(in the rows, 100 means zero)
Where one turn sends some rows of the set: a few examples, then the rows asked
nim: 95 89 78 127 85 95 112 74 80 122 65 80 108 82 89 84 108 108 96
Vasu: 96 97 112 80 91 64 117 99 113 114 114 80 109 110 105 78 100 113 95
Zagu: 102 97 116 85 103 70 114 104 121 114 118 82 112 110 107 75 104 117 90
gibak: 99 97 107 82 102 72 111 109 116 115 110 80 121 107 114 68 98 111 88
liku: 92 96 98 110 102 102 100 80 89 93 60 73 113 103 88 102 129 103 85
difin: 100 100 90 116 91 122 104 76 95 105 68 97 85 73 111 85 115 93 107
vop: 99 102 115 84 102 74 114 105 119 119 118 84 111 108 107 73 104 114 90
tak: 85 109 84 140 87 102 106 88 97 130 69 98 94 86 99 89 101 107 111
pedan: 88 110 105 127 106 106 91 95 108 93 65 90 97 114 103 109 120 106 104
Zuza: 103 82 82 120 97 121 122 82 94 112 65 94 86 85 102 92 119 97 104
ruzev: 95 104 112 81 94 64 117 101 113 117 114 82 108 109 107 77 100 111 98
sapat: 79 126 96 110 101 110 105 92 96 120 66 81 106 94 94 94 128 88 89
vake: 98 83 89 141 90 92 98 81 94 103 66 93 97 97 98 97 102 121 109
pip: 102 95 108 83 104 71 110 110 118 111 109 81 117 108 115 69 98 113 91
tezit: 96 97 108 84 104 71 111 112 119 115 110 83 119 110 115 69 98 110 94
rem: 97 98 113 83 94 64 115 102 115 115 116 82 108 112 109 80 99 115 98
bab: 104 90 91 114 91 118 105 71 89 98 67 92 86 73 108 86 117 94 102
nat: 101 84 83 123 96 123 118 83 97 113 64 98 80 85 107 92 117 97 109
Zazo: 102 92 93 122 93 120 102 78 98 96 65 99 80 80 112 89 114 98 108
Gedoz: 106 79 83 122 97 121 117 83 94 109 65 96 83 86 106 94 118 100 107
toked: 100 98 115 83 103 71 114 100 116 118 118 80 113 108 105 73 104 113 88

bab moves to -> difin
sapat moves to -> pedan
rem moves to -> Vasu
And these:
vake moves to -> nim
vop moves to -> Zagu

Where one turn sends some rows of the set: a few examples, then the rows asked
baso: 112 108 102 102 126 99 83 82 95 103 95 105 92 113 106 90 61 86 110 82
 118 106 118 96 117 93 95 95 119 100 86 73 89 104 97 95 123 105 64 81 87
 85 105 117 88 82 98 84 95 88 73 81 101 101 87 112 92 82 121 75 93 113
 110 116
kom: 114 120 98 114 129 106 80 115 106 86 103 107 91 144 79 111 100 96 102 86
 100 102 99 81 91 101 90 88 103 82 82 84 91 107 109 95 132 94 82 75 102
 69 116 116 95 127 119 89 81 87 74 82 113 79 96 115 54 76 120 74 96 104
 102 96
mis: 84 133 130 115 104 89 99 119 101 98 99 130 107 127 97 98 97 119 122 103
 81 78 90 77 100 95 77 87 106 91 94 99 86 120 98 127 105 111 91 61 106
 75 104 106 75 126 102 94 97 107 77 95 91 101 107 101 87 92 99 103 106
 90 115 97
Bigi: 131 126 99 117 98 102 76 108 107 93 124 87 113 125 144 91 64 92 92 128
 101 95 98 111 95 84 99 113 87 82 104 103 99 138 103 112 112 88 89 94 98
 127 66 98 77 87 102 98 106 85 116 83 104 100 104 78 92 88 71 108 83 106
 91 93
zigog: 111 104 111 101 133 111 70 83 92 111 85 102 90 110 113 102 67 88 129 95
 103 114 122 86 96 84 109 94 122 99 82 88 80 113 106 100 109 109 65 72
 90 90 130 99 74 87 104 85 101 101 87 78 97 84 90 106 81 86 114 86 104
 95 110 103
digol: 120 97 93 104 126 116 58 113 98 82 116 97 132 139 137 104 61 74 89 117
 118 103 84 102 103 92 96 112 106 78 111 104 103 149 96 129 110 76 105
 79 100 115 77 106 91 94 97 97 86 76 106 75 108 105 95 71 83 103 107 87
 66 93 103 106
mut: 81 129 131 109 103 88 89 106 91 109 115 133 106 125 107 86 96 118 115 97
 94 72 83 83 116 106 75 87 94 96 93 100 94 129 89 128 117 114 76 67 86
 87 97 117 86 108 86 110 98 88 69 85 70 108 110 94 92 97 95 96 102 93
 123 100
lam: 124 117 97 115 124 112 57 104 117 90 110 84 104 109 134 85 72 89 102 120
 102 88 87 106 116 86 94 113 105 84 106 98 110 127 115 116 124 72 107 92
 107 117 66 96 79 79 100 106 105 85 120 68 117 94 93 68 75 97 100 98 60
 117 91 95
beti: 117 118 92 114 129 103 55 103 110 95 105 89 122 118 126 83 66 81 96 119
 111 90 84 103 117 87 104 107 113 82 102 103 119 137 114 124 120 76 115
 100 111 119 66 100 81 84 95 97 104 79 111 69 110 103 100 75 78 105 107
 90 59 115 91 98
Ruk: 91 130 126 98 122 88 78 131 92 93 113 114 104 135 68 109 101 98 110 104
 94 87 84 84 89 110 89 77 99 86 71 97 92 125 101 110 113 108 78 90 105
 82 119 120 99 121 94 92 106 100 95 109 114 97 109 117 69 87 98 91 93
 103 99 76
tufar: 105 112 113 121 113 103 86 125 103 104 104 107 85 118 93 83 93 110 121
 93 98 99 95 85 105 100 80 98 114 80 65 100 82 115 100 99 108 109 73 83
 119 71 117 112 85 102 100 86 94 101 70 103 120 84 105 125 49 101 118
 114 93 102 92 98
totis: 135 114 97 111 98 115 72 116 110 99 127 95 108 120 143 94 73 110 93 129
 116 105 78 101 104 114 89 100 88 70 92 102 103 133 110 126 118 81 102
 94 104 121 93 110 89 79 101 99 105 77 127 88 110 100 106 64 67 97 82
 117 74 91 87 97
Pif: 106 122 113 105 116 122 55 110 87 119 85 116 95 118 100 111 96 111 113
 99 91 98 98 66 103 121 95 71 106 93 90 91 94 115 122 135 134 109 94 65
 100 90 131 94 75 110 112 92 127 88 85 76 86 97 90 82 73 76 112 74 98 95
 103 79
gok: 139 114 95 114 108 112 74 114 108 104 121 107 116 123 137 93 69 109 83
 125 128 108 80 94 111 108 91 103 95 70 92 104 111 145 106 133 112 85
 109 103 110 120 90 116 86 83 90 91 98 78 119 88 104 102 116 72 65 109
 90 116 69 99 94 99
Sefep: 132 111 85 114 114 135 72 113 103 107 116 96 125 119 125 96 70 95 89 117
 113 87 84 99 99 91 97 112 80 91 119 110 105 131 104 105 117 71 96 85 93
 110 72 84 74 97 109 109 103 73 126 73 115 105 103 64 73 84 96 93 79 111
 77 101
Nili: 93 119 131 94 119 87 72 120 83 100 116 124 97 134 76 97 96 95 88 100 103
 96 83 88 108 127 77 80 98 87 72 96 84 133 99 111 133 110 67 89 92 93
 104 119 104 103 83 98 106 91 87 110 91 112 99 104 74 109 89 93 83 98 99
 77
Pim: 133 97 102 112 113 118 66 117 116 92 123 94 104 133 158 99 76 94 100 120
 106 90 92 108 102 95 87 117 83 86 102 114 99 134 109 116 116 87 103 74
 107 114 70 109 85 96 98 110 97 77 105 79 106 84 109 70 61 91 75 113 65
 113 101 81
vumuz: 107 100 100 107 129 106 69 100 97 95 106 106 91 148 89 102 92 80 87 82
 112 105 103 84 104 112 86 94 100 89 86 89 92 106 105 93 148 99 71 67 87
 74 108 112 100 113 114 95 84 73 69 78 83 88 86 101 62 88 108 65 81 109
 104 89
dimi: 128 128 107 109 127 114 67 112 104 105 137 99 112 127 141 98 77 106 105
 129 108 85 79 106 102 98 97 110 84 86 111 120 99 136 108 104 101 83 97
 88 92 128 78 101 98 91 102 105 104 72 125 67 103 103 116 83 71 100 93
 124 78 108 97 99
Fivon: 116 112 90 119 114 113 64 112 109 87 129 88 117 119 145 87 76 106 105
 127 107 91 83 93 106 96 96 98 94 80 113 99 101 135 108 113 125 64 103
 86 92 120 85 106 94 94 115 121 87 68 120 62 104 90 92 60 79 80 101 97
 81 97 97 112
bof: 100 101 118 112 116 99 80 108 103 120 112 110 82 117 99 66 89 107 104 83
 107 95 98 87 120 103 78 102 104 88 60 104 92 116 97 96 127 114 60 90
 106 75 103 121 89 87 86 97 97 90 70 97 97 88 105 114 51 108 103 109 77
 119 94 90
Razi: 115 100 112 111 103 98 106 106 98 105 89 119 105 109 92 102 84 101 134
 99 108 85 91 91 104 102 82 94 94 104 82 93 90 112 97 107 99 114 88 78
 101 76 116 120 65 115 83 104 91 109 78 113 122 86 131 111 75 81 91 95
 105 105 107 101
Tez: 115 122 110 103 130 110 85 73 97 116 88 129 99 114 85 113 86 98 111 90
 118 80 86 92 124 114 82 98 101 104 113 86 110 97 104 113 116 104 88 66
 74 78 104 99 78 94 94 92 97 83 81 70 89 113 113 96 86 106 124 82 93 105
 117 114
zavu: 125 123 108 111 128 105 67 114 98 107 135 105 119 132 140 89 72 100 98
 132 118 96 83 95 106 91 102 108 95 85 107 120 101 149 104 108 97 86 102
 100 100 131 85 109 102 95 93 94 96 71 118 71 90 104 119 90 76 108 100
 118 76 114 105 102
gir: 115 99 80 123 114 108 66 108 109 92 119 93 135 124 141 85 68 100 97 126
 122 96 88 86 109 96 101 96 98 79 108 103 109 144 105 119 123 71 108 91
 100 115 88 116 90 101 113 115 80 62 110 64 100 90 102 65 82 79 105 88
 78 102 97 115
Pifel: 118 108 102 107 118 108 90 105 93 96 93 102 94 112 100 102 71 89 132 94
 110 106 108 92 102 88 95 94 121 100 85 72 83 101 104 98 101 100 83 73
 104 79 128 109 85 98 100 77 90 101 76 91 112 91 93 121 79 78 124 70 99
 102 113 114
gepas: 131 124 96 121 101 99 79 113 102 94 122 98 123 137 143 85 62 91 81 125
 110 102 98 98 95 80 105 111 89 80 101 108 102 152 100 114 115 88 96 100
 102 128 67 105 79 104 96 94 97 79 103 85 90 100 111 84 89 94 75 100 84
 111 96 96
balar: 116 91 114 111 96 99 103 94 93 117 91 128 102 102 101 93 75 105 108 97
 117 84 103 89 117 109 78 97 82 105 91 93 87 126 91 100 115 118 64 84 85
 77 99 115 67 100 79 111 90 89 69 110 99 99 125 103 86 92 90 103 104 111
 101 102
Mab: 128 103 80 117 120 129 69 112 104 114 107 102 137 123 121 89 64 95 81
 116 123 92 86 91 107 97 102 108 92 88 113 117 110 137 108 108 118 75
 108 90 103 108 74 90 77 102 110 101 100 67 116 72 108 108 107 71 70 94
 109 94 74 115 75 104
ralu: 99 127 104 101 115 108 76 104 97 111 91 128 102 123 91 101 88 116 94 89
 112 92 93 78 120 128 82 66 103 99 90 76 100 106 113 129 150 97 94 69 96
 82 110 110 91 103 109 95 118 76 86 77 82 114 85 80 76 78 109 62 90 102
 105 92
Fem: 96 128 136 106 110 104 71 108 89 106 103 131 98 120 110 103 101 118 116
 97 67 82 92 67 98 96 87 91 98 81 97 100 86 141 106 134 119 114 76 65 86
 89 106 102 67 117 94 105 95 104 67 83 92 98 104 85 87 97 108 104 112 81
 115 100
nilan: 111 105 119 114 130 113 74 103 96 120 99 114 82 111 95 81 94 114 109 85
 84 110 105 76 104 91 87 101 112 82 61 108 76 131 111 101 123 107 63 81
 103 83 113 104 66 95 99 99 90 109 78 90 109 78 101 104 44 106 107 115
 89 97 88 94
Fidan: 97 132 110 102 115 108 84 122 101 105 88 121 103 122 81 112 93 113 110
 102 98 87 95 72 98 108 88 70 108 99 90 78 98 101 118 125 123 97 101 69
 114 71 126 100 88 118 112 81 114 93 99 87 92 105 89 96 74 75 114 66 95
 105 102 85
falur: 121 115 101 111 140 109 63 92 93 97 100 103 90 144 86 109 102 89 100 80
 94 119 106 81 90 104 98 91 104 82 74 98 88 120 112 103 144 106 72 70 84
 92 116 115 75 121 118 103 92 94 75 75 105 71 99 98 57 71 98 76 94 96
 103 89
filob: 123 130 114 97 138 111 73 69 103 112 81 126 95 115 90 124 89 102 120 87
 98 88 90 81 103 105 101 92 101 87 102 91 111 108 112 126 121 113 89 74
 71 87 113 104 62 104 96 95 105 99 86 73 115 95 121 87 78 95 118 97 109
 92 116 109
Tikit: 119 133 112 105 132 102 99 87 106 99 84 128 101 121 80 118 93 101 124 90
 100 84 85 88 109 98 83 96 111 99 105 82 103 95 112 117 109 101 106 64
 91 75 107 105 70 114 101 85 90 107 85 80 113 99 116 102 80 94 118 84 98
 100 120 114
zapi: 132 96 97 119 110 115 69 120 114 99 112 104 112 132 155 93 71 97 92 122
 117 93 92 97 107 93 90 112 85 88 100 112 106 147 109 124 116 88 115 87
 118 113 73 111 81 103 89 104 94 71 98 81 89 88 116 74 61 101 80 105 66
 120 104 79
reb: 129 100 97 97 122 126 58 115 100 81 128 92 116 133 138 107 69 77 92 115
 112 102 79 107 98 96 90 115 97 77 111 101 99 134 101 122 116 70 97 79
 93 115 80 101 94 85 97 102 92 84 123 81 121 102 90 62 77 96 98 92 65 92
 98 103
Tiz: 113 92 118 98 111 107 87 90 95 120 90 119 103 94 105 102 80 105 129 98
 97 85 103 76 95 91 101 90 84 102 80 95 94 131 105 109 111 115 69 86 84
 81 123 112 55 104 78 117 89 104 85 102 109 80 126 92 76 82 91 93 111
 101 102 96
zem: 103 122 132 92 128 99 54 116 73 107 116 111 96 123 77 104 105 93 111 99
 81 100 83 78 96 110 94 80 100 86 65 99 87 141 114 120 123 111 72 90 91
 104 125 114 85 106 82 105 108 108 92 99 104 93 106 102 70 87 93 79 86
 97 98 73

Pim moves to -> lam
gir moves to -> gok
Nili moves to -> vumuz
And these:
falur moves to -> nilan
Pifel moves to -> Razi

Where one turn sends some rows of the set: a few examples, then the rows asked
repuf: 112 97 74 77 116 127 125 102 92 96 102 108 119 101 74 80 116
tevo: 103 74 72 63 119 109 74 105 127 72 97 88 109 88 90 90 106
lozof: 95 90 79 83 97 122 93 87 88 78 58 82 101 103 79 97 95
tofi: 87 95 82 78 91 123 77 115 103 102 97 93 94 100 91 58 95
banu: 112 107 84 68 99 126 108 102 106 89 85 98 86 138 96 99 95
ves: 103 70 85 73 121 141 93 106 96 78 75 106 123 113 88 102 113
Zifu: 114 84 102 102 113 122 129 106 98 101 69 84 112 99 98 101 109
Mupe: 104 90 96 97 77 106 102 121 95 86 110 102 110 84 69 94 98
pupe: 108 83 81 64 79 133 129 114 105 82 118 89 91 105 97 112 102
zame: 115 67 97 82 88 122 91 101 107 66 81 91 75 77 112 95 87
kadin: 115 49 70 78 108 118 92 83 118 82 87 95 109 107 94 98 92
sabok: 105 79 111 76 111 142 115 125 113 94 94 89 124 76 108 92 111
rire: 100 117 111 86 106 124 103 118 99 93 121 88 94 90 99 81 95
pibev: 115 91 68 77 127 137 111 115 127 71 90 108 104 79 92 87 99
Pefiz: 109 70 109 70 88 126 98 116 110 79 100 116 120 115 78 89 86
Tizi: 86 99 96 84 91 140 110 109 111 63 102 118 89 88 109 93 97
zag: 138 67 74 75 110 111 102 97 89 103 80 81 106 89 81 85 104
bodig: 107 94 72 101 92 139 100 114 97 114 104 107 88 97 101 93 112
gezos: 122 77 89 55 89 101 107 115 116 62 86 97 109 95 92 86 78
Puf: 132 73 97 80 97 122 118 109 134 87 92 96 104 112 92 120 96
Povo: 84 84 88 57 96 147 77 104 103 70 82 87 109 83 92 90 96
rosu: 114 101 69 87 98 117 98 109 125 109 86 71 78 96 103 89 105
fumus: 124 78 63 57 106 130 100 108 112 92 82 101 89 108 121 86 89
toka: 113 93 107 102 97 135 120 93 92 103 105 92 94 110 99 91 82
zopar: 99 74 103 86 110 124 125 122 97 95 123 88 110 107 96 78 101
Likaz: 111 74 104 79 77 117 100 91 69 95 94 89 89 96 94 89 105
kiza: 107 64 97 86 88 119 86 121 129 100 102 94 113 76 85 77 95
Vulu: 122 87 78 90 104 105 78 109 103 98 73 113 103 85 96 68 87
daleg: 117 90 77 78 103 119 73 77 123 81 84 94 92 91 95 101 86
dibal: 101 100 104 86 88 129 113 103 105 93 79 65 101 70 101 85 93

pupe moves to -> gezos
banu moves to -> Puf
And these:
Likaz moves to -> zag
Povo moves to -> dibal
daleg moves to -> toka

